In the data rows, 128 means zero.
Here are some numbered points:
[107 209 161 166 102 147  64  90 141 171  63 160 122 147 168   9] 0
[134 114 152 154 135 144 153 125 172 146 160 100 160 115 118 135] 1
[135 119  72 101 168  96 222 146 127  96 143  84 103 129 141 173] 2
[ 68  94  31  63  29  79  43  84   0  45 112 153 113  28 138 137] 3
[137 165 137 137  88 168 191 141  86 104 153 102 147 151  66 154] 4
[131 116 137  71 145  85  71 106 101  95  94 127 104 122 169 165] 5
[127 101 121 135 112 111 153 152  61  85 158 104 114 122  75 197] 6
[126 194 140 160 110 152 132 172 153 103  95 144 113  83 102 168] 7
[106  48 149  41 130 123 119  97  79 145 166 130 123 128 117 191] 8
[ 98 139  85 106 127 131 160 171  52  85 117 132 112  82  98 166] 9
[135 120 178  93 155 121 115 129  89 140 100 155 153 148 114 110] 10
[ 92  68  45  99 102 130 222 188  49  67 151 123 122  79  38 247] 11
[120  93  44 102  79 113 177 161  39  81 182  96 145  38  59 176] 12
[112 116 132 152 123 150 148 146 176  98 130 137 139 135 131 151] 13
[163 144  90  91 143 163 221 152 111 142 114  90 172 160  77 138] 14
[ 74  58 170  63 162 104 157 120 147 104 164 161 142 148 100 166] 15
[138 164 127 158 100 150 119 136 118 153  76 133 128 101 135 114] 16
[141  71 208  87 169 138  77  34 170 170 147 155 147 181 194 144] 17
New points follow, each followed by the numbers of its two nearest points above by angle, seen from the average point of the numbered points, smallest number first.
[151 141 204 140  84 103  48  55 158 134 133 105 156  77 162 164] >> 5 17
[199 163 105 139 179 167  65 133  66 116  51 131 127 162 151  50] >> 0 16
[136 127 167 129 133 115  99  83 176 139  98  87 142  93 170 157] >> 1 17
[ 92 120 113 146  94 112 181 161 138 103 146 113 123  56  85 163] >> 11 12
[105 123  96 136  83 125  57  86 123 129 157 106 132 109 187  51] >> 0 16
[ 80 178 180 158 117 188 100 140 164 161 170 140 136 167 119  57] >> 0 1
[104 142 134 116  43 118  59 142  24 103  80 155 141  37  89 207] >> 3 9
[175 106 139 129 161 113 125 131 132 101 147 139 122 189 153 133] >> 10 17
[137 184 155 174 125 129  96 157 126 108 124 161  59  91 139  64] >> 0 16
[101  86 152  52 141  88  73  52 102  82 112 130 133 123 227 188] >> 5 17
[175 105  89 154 144 113 149 134 124 124 110 146  93 106 101 160] >> 2 7
[176 149 233 163 175 140 194  75 255 187 215  75 178 255 131  61] >> 1 17
[144 110 145 160 195 125 167 145 219 147 193  91 125 180 119  94] >> 1 13
[ 92 114 104 132  73  98 133 190  47 117 123 122 125  40  50 189] >> 9 12
[123  94 146 127  88 139 163 133 110 161 136 120 173  78  98 235] >> 6 11
[ 93 147  68 129 106 162 196 206  44  93  97 154 112  65  48 210] >> 9 11
[212 192  98 205 156 126 137 155 197 157  79 108 100 129 120  49] >> 0 16
[ 89 124 153 132 143 140  63 158 129 101 147 195 120 195 144  62] >> 0 10
[ 82 129 150 108 131 136  97 102 128 121 145 182 110 178 139  80] >> 0 17
[180 123 163 160 168 104 154 114 232 147 192  77 139 200 149 111] >> 1 13
[ 94 222  95 154  27 120  69 140  48 165  77 117 138  70 102 134] >> 0 16
[ 97  94 153 110 137 114 114  51 148 117 129 111 131 142 210 178] >> 5 17
[115 102 141 127 126 132 195  94 172 137 146  77 171  84  87 242] >> 1 2
[188 132 176 174 178 150 221 122 255 215 187  65 176 225 141  85] >> 1 13
[140  59 177  71 141 118 113 114 163 150 167 127 171 178 115 143] >> 15 17
[151  35 160 116 230 151 136  49 233 139 164 149 145 255 246  80] >> 13 17
[152  99 163 139 140 144 158 104 221 122 184 132 165 180 149 102] >> 1 13
[117 107 111 125  69 104  46 128  65 133 124 136 148  70 122 131] >> 3 16
[107 157 107 154  79 134 160 140 100  77 119 125 130  75 121 180] >> 7 9
[115 203  68 139  82 156  59 191   1 114  54 178  77  43  86 173] >> 3 9
[146 108 166 148 162 121 122 122 168 117 126 136 100 184 175 116] >> 13 17
[153 131  19 138 101  79 141 181  51 131  89 159  67  43  88 153] >> 9 12
[147 126 144 123 121  86  67  64 109 113 102 112 145  60 172 208] >> 5 17
[201  82  90  88 177  72  92 107 152 131 163 147 100 179 156  86] >> 5 17
[ 77 118 117 131 136 166 222 188 147 123 166 129 135 103  75 183] >> 11 13
[141 125 121 104 111 120  70 124 183 120 118 115 131 138 184 104] >> 0 17
[ 77 156 114  91 107 131  46 125  38  90 101 170 109 105 138  99] >> 0 3
